In the data rows, the value 128 means zero.
Here are some numbered points:
120 126 147 123 153 127 155 166 130 126 97 90 78 95 134 114 127 116 124 123 89 87 127 129 124 104 96 117 114 121 140 0
139 167 132 107 134 90 174 158 95 117 117 148 110 79 142 85 99 79 92 136 171 161 85 178 176 122 102 99 96 84 95 1
135 129 128 138 138 121 129 123 114 133 133 145 158 151 128 82 84 76 76 105 120 101 114 122 138 141 109 138 172 163 154 2
103 98 105 93 114 138 105 108 153 124 103 83 84 126 97 99 101 105 87 108 97 89 140 96 96 127 111 107 146 110 115 3
111 79 101 135 124 146 136 130 135 134 122 149 133 141 153 173 177 145 114 96 98 78 126 126 130 167 155 136 155 127 93 4
85 110 74 76 113 139 139 155 92 176 87 73 167 105 154 115 98 171 102 124 90 167 178 123 82 79 135 76 151 142 183 5
140 143 79 73 123 73 182 149 74 173 74 183 101 83 183 77 183 73 97 76 169 177 73 183 183 98 113 141 83 73 73 6
133 114 107 114 132 105 171 145 108 96 102 138 130 109 152 113 102 78 98 93 143 143 87 169 165 129 142 130 164 159 142 7
182 174 123 155 89 176 77 80 183 103 183 170 155 176 78 178 160 177 177 103 183 164 84 91 172 146 99 108 99 155 123 8
176 179 183 174 84 161 82 77 157 129 179 169 120 178 74 160 110 95 105 83 157 157 118 109 161 179 177 127 82 79 86 9
130 155 129 148 133 134 121 116 98 89 90 77 82 123 117 157 173 158 147 164 123 138 163 133 128 151 153 152 147 167 135 10
80 78 73 95 166 182 126 91 161 179 172 79 180 159 83 145 120 180 110 120 108 165 174 77 85 82 136 74 124 89 172 11
86 76 76 80 96 93 159 143 84 99 83 93 86 86 148 105 130 98 130 159 148 139 105 161 154 153 134 129 122 86 89 12
180 111 113 170 79 147 83 134 165 128 159 113 97 133 103 108 77 174 171 116 77 77 159 95 78 108 78 97 74 114 166 13
173 163 157 146 170 97 109 95 126 182 77 177 85 167 140 73 179 84 149 151 84 153 147 121 107 123 170 170 95 74 77 14
157 183 167 176 157 84 178 183 91 152 99 139 109 80 177 136 141 134 132 126 87 80 110 171 141 154 120 132 85 87 130 15
142 141 170 177 126 136 120 138 149 140 111 105 139 146 126 92 91 109 108 101 80 74 132 107 104 118 146 134 138 126 114 16
177 159 182 183 78 117 114 102 83 174 139 172 116 145 98 117 80 159 165 121 73 73 179 116 76 176 179 182 86 102 148 17
159 116 145 128 107 128 130 160 140 141 104 114 95 102 136 89 97 93 93 113 107 98 121 120 122 99 84 93 107 146 146 18
99 117 111 111 135 91 128 126 99 111 129 155 140 117 116 80 92 113 154 163 182 158 90 153 163 121 107 102 108 105 84 19
98 145 165 171 176 165 110 98 172 79 180 167 182 124 110 182 113 179 180 177 151 147 154 74 114 110 126 82 73 115 96 20
163 146 122 126 101 85 169 170 77 86 78 129 145 116 180 152 116 111 121 133 86 95 115 145 110 103 128 147 123 128 155 21
95 86 136 140 164 177 115 115 178 155 167 133 166 172 84 120 117 140 146 152 115 114 173 93 118 174 174 177 177 149 117 22
73 73 97 102 108 118 146 169 118 148 91 102 108 98 172 170 171 148 151 161 136 136 122 128 95 89 114 128 103 78 83 23
122 120 161 152 154 154 102 101 159 120 160 116 114 149 91 104 140 108 123 148 145 130 130 114 140 140 127 110 149 113 98 24
116 108 140 136 121 126 111 132 128 149 128 117 128 138 141 151 169 173 161 170 91 92 172 139 121 165 149 135 120 138 149 25
74 83 89 103 167 113 170 178 120 95 115 109 90 90 143 147 138 102 116 86 154 107 79 165 166 92 80 83 116 85 80 26
97 139 115 134 151 92 172 157 86 101 109 158 148 78 163 87 87 77 77 82 139 108 74 176 177 109 108 122 92 96 85 27
110 166 171 161 169 143 122 103 127 73 169 165 170 92 113 179 104 149 178 166 178 178 141 79 108 78 77 89 79 157 120 28
169 147 163 159 158 115 158 174 124 151 130 160 160 130 179 169 161 130 99 147 134 115 111 138 135 107 90 109 148 136 159 29
New points follow, each followed by the numbers of its two nearest points above by angle, seen from the average point of the numbered points, nearest first.
113 95 158 90 77 76 149 124 76 153 123 178 127 128 124 171 114 136 145 79 104 103 113 173 157 178 169 165 117 90 128 17 4
79 80 95 109 136 120 141 154 93 105 96 118 113 108 160 130 123 110 96 109 93 82 120 124 98 111 95 126 153 103 111 26 3
154 113 77 74 86 89 138 147 105 118 95 121 103 107 165 133 152 135 128 155 140 126 129 159 142 148 98 90 91 117 126 12 6
164 165 152 133 92 87 124 148 134 157 127 143 111 118 155 95 129 99 113 102 83 83 128 160 136 173 161 161 180 171 170 2 16
151 140 134 118 118 98 117 110 96 84 98 96 83 93 121 103 121 92 103 115 153 129 89 152 170 164 152 143 143 135 136 7 12
183 182 160 163 83 124 123 171 166 135 176 164 146 132 118 149 74 157 172 127 147 135 108 146 145 102 76 139 87 161 178 8 13
84 102 84 83 155 132 163 140 78 170 126 110 177 87 151 96 96 147 86 87 142 172 96 147 143 76 116 79 163 120 176 5 7
83 74 83 101 116 133 90 99 123 115 152 126 138 161 123 155 154 138 118 141 122 117 155 117 90 91 87 96 136 124 108 11 3
128 153 126 153 147 151 116 114 155 145 154 124 151 160 107 127 105 118 122 114 109 93 146 98 109 126 129 113 101 116 113 16 22
155 87 91 78 97 155 108 107 167 127 163 152 153 163 115 166 167 123 111 139 177 159 99 127 169 163 166 146 161 160 99 8 4
101 115 116 127 128 141 104 128 158 147 155 127 143 165 111 97 109 126 136 174 149 149 152 108 99 97 101 104 98 123 107 11 20
102 172 159 180 182 160 180 177 89 178 92 80 183 115 176 158 86 176 133 138 85 176 176 142 97 84 167 91 152 140 179 5 29
96 92 108 151 142 178 101 96 176 121 171 128 169 179 87 163 159 151 167 167 118 102 149 80 86 147 165 145 165 153 103 22 24
87 93 78 89 115 101 140 142 85 114 93 135 121 97 157 93 146 133 135 165 132 124 133 141 132 133 130 172 174 173 121 12 7
136 103 164 178 159 163 96 113 142 109 132 89 122 166 114 165 149 132 126 132 96 118 171 90 79 130 148 157 141 118 127 22 24
127 133 141 154 141 171 98 87 171 107 142 97 157 173 90 146 142 128 142 173 130 151 170 84 93 115 105 87 97 108 105 20 24
134 157 121 96 152 142 143 133 143 82 141 132 154 152 133 141 164 86 83 129 180 160 86 163 178 159 139 95 111 132 91 1 7
126 154 169 160 143 166 89 93 169 92 134 111 147 177 101 134 124 122 139 169 128 121 153 87 101 171 176 174 173 92 102 22 24
121 152 127 92 127 79 154 172 80 104 86 104 76 73 164 132 163 160 174 179 159 152 104 172 148 96 74 114 121 133 160 12 23
138 118 102 91 105 153 92 109 164 159 165 147 135 135 96 101 139 166 148 143 111 90 142 99 117 149 151 123 130 148 129 22 25
149 132 179 179 76 140 86 85 113 171 153 151 89 164 80 102 78 127 127 85 76 84 183 110 74 170 172 166 80 82 134 17 9
